Rows swapped in pairs by one turn or mirror: which row each one swaps with:
The rows were stretched afterwards, more along some directions than others.
vari: [  3 -36 -12  28 -11  -8  -5  19   5  -5  15  16  24 -12  35   9   4  -8
   2]
keso: [ 17 -26 -11  13   1   5  -8  11  -6 -17  20  28  18  15   6  -9  21 -13
   5]
Pudo: [  6   6   1  -9   9 -18   6  -4   3   7  -1   3  12   7 -12   8 -11 -19
  -1]
dekur: [ 15 -26 -10   8   2   1  -6  10  -7 -18  15  27  15  10   7  -3  26 -13
   2]
Liga: [  1   2  -7 -18  -5  -2  13  -5  -7 -14   4   7  -4   3  -8  -5  14  -3
  -3]
Gifep: [  8 -40  -8  31  -3  -6 -17  20   3  -3  17  20  28  -8  38   9   7 -11
  -5]
tel: [ 12 -19  11  12   6  -9  -9  -2 -11 -10   6   1  18  -6   6  16   3 -22
 -14]
Rav: [ 16 -41 -10  24   7  -1 -24  19   2  -9  17  20  25   0  33   3   7 -16
  -6]
Bag: [ 19 -34  -7  18  17   3 -21  15   2 -10  17  18  20   2  27   3   1 -20
  -3]
Guk: [ -3 -20  -7  -2  -9 -13  -9  14   4 -15   4  24  12  -1   7  -5   8  -3
   4]
bupu: [ -6  12  28  10  -5   8  -7  -2  -8  17   3  11  -3   7   3   6   1 -13
  -2]
vuri: [ -2   8  27  12  -3   1  -4  -6 -16  13   6   4   5   6   4   5   7 -14
  -4]
leta: [  5 -24   9  -5   7  -1 -34  19   3  -4   6  11  12   2  22   0   3 -10
 -16]
Keru: [  1 -18  27  -1  11   6  -9  -5   2  -6  13 -18  14  -2 -14  -8   3 -12
  -4]
naf: [ 10 -26 -17  -5  12  -6  -1  -1   4 -25   4  -8  11  -8   8   8 -12 -14
  -6]
vina: [  3  14  21   5   1  16   7 -12  10 -10   2 -18   6   8 -17  15  -2  -5
  -4]
Nudig: [ -9 -20  -4 -20   6  13   1  -9  -7   0   8 -16 -11   4  -5 -16  -4  -9
   3]
ruko: [ -5  19  28   7  -6   8   3  -3  -6  20   0   8  -4   9   3  13   2 -11
  -5]
bivuf: [ 18  -3  11  18   6  40   2  -7   7 -13  20 -15  13  23 -14   8  11 -16
   0]
zud: [ -2  -9   8   1 -13   5  -5   9   2 -12  11   2  14  -7  -1   9  18   1
 -13]
Vol: [ 12   3  -9  13 -10  37   9  -4   8   2   4 -23   1  24   7   6  10 -11
   2]
sog: [ -5  17  18  -1  -4   9   2   0   6   7   5  11  -5   9   6  16  -9 -14
   4]
Vapup: [  6 -19  21   3  17   5  -8  -3   7 -15  19 -15  13 -11  -8   5  -3 -10
  -7]
nidor: [ 24 -18  -1  16  20  22 -14   2   4 -13  21   0  16  12   8   7   1 -21
  -4]
mir: [  2 -35 -12  28  -8  -4  -5  15   7  -6   9  14  21 -14  39  11   5  -6
   1]
rava: [  7   0   4  16  -9  35   9  -6  -3   5  10 -13   3  21   3   3  21  -9
  -4]
Zakik: [ 10  -4 -19   5 -10  32  12   0  18  -7   4 -28   5  16   9  12  -2 -10
   2]
rapa: [  2  10  13   6  -5  19   9  -6  11 -11   3 -17   7   7 -17  15  -4  -3
  -1]
kage: [  8   1 -10 -19  11 -22   9  -9  -7  -5   2  12   6   5 -14  -4  -6 -16
   0]
pap: [ -6 -13  -1 -22   4  18  -1 -11  -8   0   6  -8 -17  12  -1 -20  -4 -14
   7]
legus: [ -4  -8   8  -3 -12   4   0   9  -1 -14   8   6   7  -3   3   3  16   2
 -10]
sikol: [  9 -40  -8  29  -1  -2 -18  20   4  -3  16  18  24  -3  38   7   6 -11
  -3]
fike: [  4 -15  20   5  18  -3  -5  -1   8 -16  15   3  11 -14   1  15  -8 -15
  -6]
galil: [-11 -10   3   1 -10   8  15 -11  -4  -4   5  -9  -5  -4   1  -4   7  -6
   7]
zanos: [  2   1   9  -2  11  -3   1   3  11 -11   8  13   4  -5   4  18 -13 -15
  -1]
Zatu: [  8   4   2  16  -8  39  11  -7   2   6   8 -17  -1  25   3   5  12 -12
   0]
kip: [  9  -7 -21   7  -7  30  12  -2  14  -8   0 -24   3  10  15  11  -2  -5
   0]
morer: [  4   2   3  -6   9   0   3   5   9  -7   8  14   0  -2  -2  14 -13 -15
   4]
fozuv: [ -2 -18  16  -6   4  -1 -14   4   1   2  11 -14  17  -2  -7 -15   3  -4
  -3]
pokef: [  6 -26   5 -11  12   7 -24   9  -1  -3   3   0   3  17  16  -6  -2 -18
  -8]
lem: [ 12   1 -11   8  -8  38  11  -3  11   1   4 -24   0  24   7   5   4 -12
   2]
mev: [  3 -21  12   4 -12   2 -22  23   0 -12   6  12  15   3  20   7  14  -3
 -13]
zipaf: [  3 -24   3 -19  11   6 -24   4  -5  -2   5   4  -3  13  13 -14  -2 -19
  -6]
nifo: [  1   3  30  12   1   2  -4  -7 -17   9   5   2   5   5   3  10   3 -18
 -10]
piros: [ 10 -13   6   9   9 -12  -5  -4  -8  -8   5  -4  16  -9  -2  13   1 -23
  -7]
nis: [ 15   2  12  11  12  37   3 -12   3 -13  20 -16   7  13 -16   6   6 -12
   2]
Lel: [  5 -23   7  -4   2   6 -29  16   0  -4   1   6   8  11  15   1   4 -11
 -17]
dig: [ -2 -21  -4  -6  -4 -17 -10  11   0 -14   4  27   8   1   9 -11   9  -2
   3]
pifo: [  6   6 -13 -17  -1 -15  16  -8  -6  -8   4  14  -1   4 -12  -2  10 -12
   3]
kopu: [ 10 -13   2  17  -8  22   3   2  -9   0  16  10   7  20   7  -4  30 -12
   1]

Nudig pairs with piros
keso pairs with bivuf
Rav pairs with Zatu
nidor pairs with kopu

